The rows of Y fall into 3 groups, which share some directions, and each row is roughly a mix of its group's hidden directions.
Y, 108 rows:
array([[ 0.35, -2.81,  0.19,  2.17, -0.10,  1.11,  5.14,  1.59, -0.43,
        -1.36],
       [ 2.05,  2.52, -2.56,  1.02,  0.37,  1.92,  0.99, -2.64,  3.80,
        -0.73],
       [-0.84,  2.11,  3.40, -2.70,  1.94, -2.39, -0.39, -2.65, -1.91,
         0.79],
       [-1.74,  0.95,  3.46, -2.91,  3.14, -1.76,  0.43, -1.66, -0.20,
         2.15],
       [-0.18, -4.56,  0.68,  0.59, -0.83,  0.32,  2.52,  2.59, -2.13,
        -2.22],
       [-0.48, -2.82, -0.58,  4.00, -0.32, -0.64, -3.91, -1.79,  0.89,
        -0.78],
       [-1.23, -3.01, -4.00, -0.95,  2.01, -0.81, -2.12,  1.04, -2.58,
         0.75],
       [ 0.90,  2.35, -3.19,  0.70, -2.28,  0.75,  0.81, -3.48,  2.70,
        -1.44],
       [-1.96, -0.14,  2.61, -0.68, -0.02, -3.30, -4.29,  0.21, -1.98,
        -0.75],
       [-0.61, -5.07,  0.69, -1.65,  0.12,  0.72, -0.33,  2.12, -2.98,
        -1.30],
       [ 1.56, -2.24,  0.16, -3.70, -1.91,  3.90,  1.22, -1.79, -0.43,
        -0.20],
       [-2.18,  2.03, -1.45,  0.46, -1.79,  1.37,  0.62,  3.37,  3.88,
         1.35],
       [-0.25,  3.40,  0.69, -2.54, -1.12,  2.78,  0.13, -3.34,  1.16,
         2.20],
       [-1.19, -2.30,  3.13, -1.94,  0.57, -2.05,  0.20,  3.16, -2.87,
         1.38],
       [-0.20,  4.26,  0.24, -1.69,  1.66, -1.69,  1.69, -0.59, -1.76,
         3.45],
       [ 1.58, -1.36,  0.57, -1.11,  2.04,  0.33,  5.60,  1.70,  0.67,
         0.09],
       [ 1.01, -3.93, -1.23,  2.96, -1.07,  2.06,  1.62,  2.97,  0.71,
        -0.95],
       [ 2.57,  0.95,  0.79, -3.46,  0.29,  0.97,  4.59,  0.64, -1.12,
         1.02],
       [ 1.66, -1.87,  0.84,  0.16,  0.83, -5.27, -1.89,  0.34,  1.96,
        -1.39],
       [-2.04, -2.37,  0.96, -5.14, -0.25,  0.96, -1.24, -0.12, -2.30,
         0.02],
       [ 1.57, -2.44,  1.05,  3.10, -1.64,  1.14,  3.17,  1.49,  3.08,
        -0.14],
       [-0.73,  2.35,  1.79,  5.22,  0.27,  0.97, -0.70,  2.55,  0.66,
         0.04],
       [ 1.42,  3.12, -1.11, -1.13, -3.94,  0.46, -0.02, -2.46,  0.99,
        -2.82],
       [ 2.06, -1.47,  3.31, -1.41,  2.03, -0.24,  2.97, -0.85, -2.74,
        -2.08],
       [ 2.75,  2.50, -0.06,  1.37, -1.16,  0.64,  3.38, -3.13,  2.28,
         1.02],
       [-0.78,  0.11, -0.57, -2.34,  1.07, -0.14, -1.38, -3.30, -4.58,
         1.91],
       [-0.89,  4.44, -1.08, -0.15, -2.74,  3.29,  1.12, -1.71, -0.66,
         0.54],
       [ 1.12, -2.60,  2.95, -1.24,  0.98, -2.40, -2.16,  2.64, -0.37,
        -2.86],
       [-3.92,  0.70, -4.39,  1.52,  0.50, -0.77,  0.32,  2.38, -0.53,
        -0.71],
       [ 0.27, -4.36,  0.71,  2.06, -0.65,  0.12,  2.38,  3.07, -1.40,
        -1.91],
       [ 0.25, -1.08, -2.07, -0.68,  1.95,  0.97,  2.15, -4.19,  0.10,
         3.46],
       [-0.43,  0.33, -0.03,  0.28,  2.34,  1.17,  4.55,  0.11, -2.37,
        -3.38],
       [-0.74,  2.96,  0.22, -0.91, -2.15,  0.11, -4.70, -0.33,  2.26,
         1.68],
       [-0.14,  0.09, -4.36,  1.29,  2.33, -2.66,  0.81, -2.91, -1.32,
         0.91],
       [-0.02, -1.22,  4.70,  1.43, -0.80, -1.56, -1.28,  3.21, -1.26,
        -1.64],
       [ 1.08, -0.99, -2.55, -4.77,  2.31, -2.18,  0.93, -1.07,  1.12,
         0.47],
       [ 1.13, -2.60,  0.13, -1.47,  0.56,  0.97, -3.23,  0.02,  4.19,
         2.34],
       [ 1.04, -5.17,  1.22, -1.79, -1.51,  0.74, -0.64,  0.96, -2.21,
        -1.83],
       [-1.84, -4.09,  0.02, -0.38,  0.61, -0.16, -3.59,  2.94, -1.47,
        -0.72],
       [ 1.39,  1.18, -2.36, -3.93,  1.80, -1.49,  1.82, -2.92,  0.91,
         1.55],
       [ 0.75,  2.64,  0.99, -0.17, -1.98, -4.07,  0.42,  2.02,  2.20,
        -2.60],
       [ 0.79,  1.94, -0.38, -2.54, -0.44, -2.84,  0.31, -1.72, -4.71,
         0.65],
       [-0.95, -0.47, -3.94,  1.10, -1.38,  3.12,  0.13,  2.52,  2.71,
         1.30],
       [-0.84, -1.90,  2.46, -3.80,  1.06, -0.87, -2.75, -0.57, -3.21,
         0.07],
       [ 0.72,  2.10,  0.85, -0.89,  0.53, -2.35, -5.09, -1.34,  1.71,
         1.42],
       [-1.16,  1.28,  0.10, -1.07,  3.76, -1.03,  0.03, -2.30, -3.70,
        -2.57],
       [ 0.15,  5.21, -0.34,  2.04,  0.06, -1.84, -0.15, -1.50,  2.61,
         1.01],
       [ 0.44, -2.48,  2.32, -0.34, -0.35, -3.26, -3.75, -0.90, -2.72,
         0.01],
       [ 0.27, -0.54,  2.22,  3.14, -0.98, -3.25,  2.04,  1.85, -1.96,
        -2.61],
       [ 0.66, -2.64,  3.47,  2.32, -1.06,  0.80,  4.04,  1.38, -0.10,
        -0.39],
       [-0.34,  1.04,  1.24,  1.55, -2.53,  0.40,  3.57,  0.43,  4.45,
         0.70],
       [ 0.69, -4.90, -2.68, -1.02,  0.42, -0.66,  1.31,  1.49,  2.31,
        -1.53],
       [-2.29,  1.75, -3.99, -0.10, -0.86,  0.05, -0.21,  2.54,  2.67,
         2.52],
       [-2.20,  1.40, -0.74, -0.92,  1.71, -2.06,  5.34, -0.53,  0.44,
        -0.72],
       [ 1.60, -1.38,  0.57,  4.17,  0.60, -3.52, -0.44,  2.20, -0.90,
        -2.03],
       [ 0.02, -1.64,  3.32, -2.06, -0.05,  1.37, -4.08,  0.32, -2.45,
        -1.52],
       [-1.90, -1.17, -0.59,  4.31, -0.10,  0.51, -3.49, -1.04,  2.28,
        -1.52],
       [-1.34, -4.07, -1.25, -1.41,  1.59,  0.88, -3.05,  2.78, -1.61,
        -0.23],
       [ 1.81,  0.70,  2.16, -3.52, -1.40,  0.93,  4.06,  1.02,  1.31,
         1.42],
       [ 0.35,  4.48, -0.67, -2.83,  1.69, -2.49,  1.33, -0.49, -0.73,
         2.17],
       [-1.76, -2.14, -1.60, -5.35,  1.31,  0.01,  0.01, -0.81, -1.79,
        -0.72],
       [ 2.22,  2.56, -0.25,  1.30, -0.89,  3.65,  2.09, -0.73,  3.55,
        -0.33],
       [-0.90,  0.62, -2.68, -3.88,  0.09,  3.69, -0.90, -1.92,  0.78,
         1.67],
       [ 1.18, -1.85,  1.52,  1.83, -0.83, -3.50, -1.01,  0.57,  2.51,
        -3.72],
       [ 1.07, -1.29, -0.26,  2.47,  2.09,  3.03,  2.97, -1.86, -0.21,
        -3.18],
       [-0.71, -2.98,  0.35,  1.24, -3.39,  1.88,  0.86,  3.29, -1.89,
        -1.92],
       [-1.92,  1.50,  0.89, -4.09,  1.66, -2.82, -1.72,  1.42, -2.27,
         0.80],
       [ 0.39, -1.55,  3.55,  2.50,  1.28, -0.79, -2.85,  2.76, -0.69,
        -2.26],
       [-1.86,  5.09,  0.64, -0.76,  0.27, -2.73,  1.72, -1.84,  0.82,
         0.29],
       [ 1.37,  3.70,  0.04,  4.33, -1.31, -0.58,  0.21, -0.20,  2.82,
         0.71],
       [-1.57,  0.27, -1.13,  4.01, -1.31, -1.28, -3.89, -2.36,  0.53,
        -0.81],
       [-2.53, -1.30,  1.69,  2.76, -1.78,  1.06, -1.94,  3.66, -2.12,
        -0.70],
       [ 0.49, -2.57,  0.33, -2.41,  2.77, -1.59, -1.55, -0.76, -4.32,
        -0.58],
       [ 1.15,  1.30, -0.51,  4.03, -1.85, -1.03,  0.09, -3.33,  3.03,
         0.79],
       [ 2.70, -1.83, -0.70, -0.56,  2.18,  0.93,  2.01, -2.87, -3.72,
        -1.34],
       [-2.01, -0.37,  1.99,  5.30, -1.34, -1.28,  1.05,  1.62,  0.33,
         1.17],
       [ 0.13,  2.22, -1.74, -2.93, -1.96, -0.79,  2.96, -3.32, -0.15,
         2.02],
       [-0.66, -1.67,  2.00, -1.11, -2.05, -1.76, -3.69,  2.93,  1.50,
         2.17],
       [-1.17,  0.08,  2.91,  0.00, -0.24, -4.66,  1.93,  2.35, -0.86,
         1.82],
       [-0.22,  4.19, -0.57, -2.09,  1.30, -0.96, -2.57, -2.98,  1.21,
         1.76],
       [-0.19, -1.73,  1.82,  3.93,  0.16,  1.73, -0.61,  3.73,  2.05,
        -1.29],
       [ 1.73,  3.40, -1.80, -0.55, -2.63, -0.62,  1.06, -2.61,  2.70,
        -2.06],
       [-2.61, -0.50, -0.15,  0.84,  1.84, -4.91, -0.43,  0.84, -2.04,
         2.14],
       [-0.41, -1.79, -2.62, -4.36,  1.73,  0.08,  2.79, -2.01,  0.17,
        -0.93],
       [-0.01, -2.32, -0.38,  2.26, -2.01,  0.95, -3.81,  3.80, -0.47,
        -0.44],
       [ 2.41,  3.31, -0.03,  1.00, -2.59,  1.82,  1.59, -3.79, -0.42,
        -0.26],
       [-1.84, -3.26, -0.42, -1.09,  1.56,  0.19, -0.21,  4.88,  1.66,
         0.71],
       [ 0.95, -0.86,  1.42,  2.46, -1.98,  1.80,  1.42,  2.70,  3.91,
        -1.86],
       [ 2.79, -1.12,  2.67,  0.64,  0.40, -1.08, -0.40, -4.21, -2.69,
        -1.38],
       [ 0.05, -1.55,  3.25, -1.92, -0.20, -2.15, -3.28,  1.77,  2.10,
         2.31],
       [ 0.18, -0.73,  3.55, -3.02,  0.01, -3.00,  1.05,  3.14, -1.52,
         0.65],
       [-0.83, -4.10, -0.39,  3.89, -1.48,  1.44, -1.22,  0.10,  1.45,
        -2.06],
       [ 0.76, -2.66, -1.45, -0.29,  0.25,  3.26, -2.28, -4.03, -1.30,
        -1.16],
       [ 0.03, -0.71, -0.34,  5.11,  0.19,  1.61, -0.05,  1.35,  3.55,
        -1.06],
       [ 0.04,  1.55,  0.92, -4.69, -1.37, -0.80,  0.90, -1.46, -3.48,
         1.45],
       [-1.21,  1.49, -2.06, -3.68, -0.46,  3.95,  0.57, -2.16,  0.48,
         1.57],
       [ 3.51, -3.06, -0.13,  3.25, -1.39, -0.40, -0.38,  1.10,  2.89,
        -0.96],
       [-0.81,  3.46, -3.10,  0.90, -3.23,  0.29,  1.69, -2.62,  1.23,
         0.32],
       [ 0.58, -0.53,  2.85,  2.90, -1.13,  1.42,  0.61,  4.04,  2.37,
        -1.46],
       [-1.62, -1.26, -3.04,  3.68, -0.15,  1.21, -3.54, -1.08,  1.55,
        -0.54],
       [ 3.14, -2.32,  2.66,  0.06,  0.00,  0.97, -1.20, -3.29, -2.66,
        -1.51],
       [-1.59,  5.23,  0.86,  0.37,  0.18, -2.91,  1.14, -1.33,  1.50,
         0.55],
       [-0.75,  1.95, -3.65,  1.27, -0.22, -1.19,  3.01,  0.72,  3.03,
         2.32],
       [ 1.92, -1.69, -0.42, -5.30, -0.99,  1.82,  0.57, -2.12, -0.60,
        -0.77],
       [-0.56, -0.27, -0.71,  0.46, -0.22,  3.88,  5.33, -0.30, -0.21,
         0.40],
       [-2.00, -0.96, -0.18, -0.24,  3.52, -3.59, -1.69,  2.49, -1.93,
         1.34],
       [-2.49,  1.90, -2.06,  2.68, -1.92, -0.93, -4.15, -1.20,  0.68,
         0.12],
       [-3.64, -1.92, -1.09,  0.43,  1.95, -2.50, -2.02,  3.34,  1.15,
         0.15]])
One row of each group comes first, with its name. Which group is each row after those in?
[ 1.24,  1.02,  0.58,  3.02, -1.77,  4.46,  1.66, -1.66,  2.09,  0.23] | <65>
[ 0.24,  2.37, -4.24,  0.37,  3.32, -1.79,  0.54, -1.37,  2.17,  0.31] | <112>
[ 1.20,  1.37,  0.66,  3.03,  0.15, -2.30,  0.79, -4.90, -0.82, -1.18] | <119>

[-0.59, -2.19, -3.36, -4.55, -0.19,  2.30,  0.50, -1.06,  1.01, -0.18] | <112>
[ 0.27, -4.84,  1.62,  2.02,  0.57, -0.37, -3.30, -0.39, -0.85, -1.57] | <119>
[-3.23, -1.33, -1.29,  3.80,  0.21, -0.12, -0.61,  2.39,  2.97, -1.27] | <119>
[ 1.70, -5.41, -0.16, -0.14,  2.05,  0.86, -1.14,  1.17, -2.17, -0.66] | <112>
[-1.23, -1.87,  0.09, -1.88,  0.14, -3.14, -3.74,  1.22, -3.25,  0.72] | <119>
[-0.69, -3.23, -1.24, -0.44,  0.49, -0.52,  2.66,  1.59, -3.66, -2.96] | <112>
[ 2.30, -1.80,  1.48, -2.34,  1.99,  2.02,  1.23, -1.37, -3.74, -1.82] | <119>
[ 1.79,  0.65, -0.22, -0.23, -3.32,  4.41,  1.35, -1.92,  1.78, -1.41] | <65>
[ 2.00, -1.84,  1.13,  3.13,  2.26, -0.80,  2.43, -3.35,  1.37, -1.33] | <119>
[-0.32, -0.40, -1.26,  0.42, -0.45,  3.96,  5.18, -0.37, -0.20,  0.04] | <112>
[-0.99, -2.70, -1.31, -1.97,  0.95,  3.04, -0.91,  4.26,  1.21,  0.67] | <119>
